47, 21, 102, 160, 113, 54, 152, 150, 157
46, 35, 139, 183, 50, 75, 157, 78, 93
->
47, 102, 113, 152, 157
46, 139, 50, 157, 93

55, 99, 37
62, 121, 84
88, 86, 97
->
55, 37
62, 84
88, 97

103, 185, 100, 130, 112, 96, 82, 70
100, 64, 103, 100, 93, 101, 101, 77
100, 123, 101, 103, 103, 94, 98, 116
103, 118, 104, 84, 107, 95, 106, 96
101, 92, 97, 107, 93, 102, 104, 87
100, 185, 99, 109, 106, 79, 111, 148
95, 123, 96, 106, 83, 100, 113, 119
102, 111, 96, 96, 92, 98, 93, 101
101, 77, 100, 109, 96, 99, 105, 78
98, 58, 99, 112, 99, 105, 115, 92
->
103, 100, 112, 82
100, 103, 93, 101
100, 101, 103, 98
103, 104, 107, 106
101, 97, 93, 104
100, 99, 106, 111
95, 96, 83, 113
102, 96, 92, 93
101, 100, 96, 105
98, 99, 99, 115

77, 75, 90, 48, 153, 86, 137, 136, 76, 132, 140, 38, 68, 129, 42
108, 121, 80, 133, 91, 149, 84, 41, 102, 75, 69, 151, 146, 67, 101
59, 91, 42, 81, 147, 146, 141, 60, 39, 111, 150, 35, 122, 109, 38
119, 135, 75, 141, 66, 118, 78, 49, 109, 78, 50, 156, 150, 75, 123
149, 53, 151, 53, 114, 90, 115, 144, 89, 140, 55, 96, 72, 67, 74
->
77, 90, 153, 137, 76, 140, 68, 42
108, 80, 91, 84, 102, 69, 146, 101
59, 42, 147, 141, 39, 150, 122, 38
119, 75, 66, 78, 109, 50, 150, 123
149, 151, 114, 115, 89, 55, 72, 74

97, 35, 87, 90, 113, 142, 105
104, 25, 107, 97, 60, 115, 97
104, 48, 92, 99, 36, 43, 114
89, 147, 101, 103, 73, 27, 90
93, 23, 109, 109, 136, 80, 90
99, 49, 92, 96, 150, 42, 101
95, 100, 98, 102, 23, 132, 94
99, 29, 109, 99, 59, 25, 96
101, 123, 104, 91, 30, 152, 104
->
97, 87, 113, 105
104, 107, 60, 97
104, 92, 36, 114
89, 101, 73, 90
93, 109, 136, 90
99, 92, 150, 101
95, 98, 23, 94
99, 109, 59, 96
101, 104, 30, 104

47, 57, 104, 40, 126, 129, 122, 92, 64, 143, 114, 115, 108
60, 96, 139, 68, 125, 82, 127, 83, 87, 109, 126, 85, 83
55, 109, 131, 85, 136, 75, 104, 100, 81, 124, 129, 101, 116
77, 77, 75, 26, 94, 105, 108, 39, 69, 123, 110, 102, 136
->
47, 104, 126, 122, 64, 114, 108
60, 139, 125, 127, 87, 126, 83
55, 131, 136, 104, 81, 129, 116
77, 75, 94, 108, 69, 110, 136

18, 78, 97, 95, 70
107, 109, 106, 61, 177
47, 98, 90, 107, 81
64, 140, 103, 102, 108
76, 108, 83, 98, 71
118, 111, 93, 104, 97
89, 102, 104, 58, 61
126, 88, 107, 99, 123
99, 97, 132, 104, 110
167, 117, 86, 135, 75
99, 88, 97, 103, 88
82, 116, 94, 99, 110
->
18, 97, 70
107, 106, 177
47, 90, 81
64, 103, 108
76, 83, 71
118, 93, 97
89, 104, 61
126, 107, 123
99, 132, 110
167, 86, 75
99, 97, 88
82, 94, 110
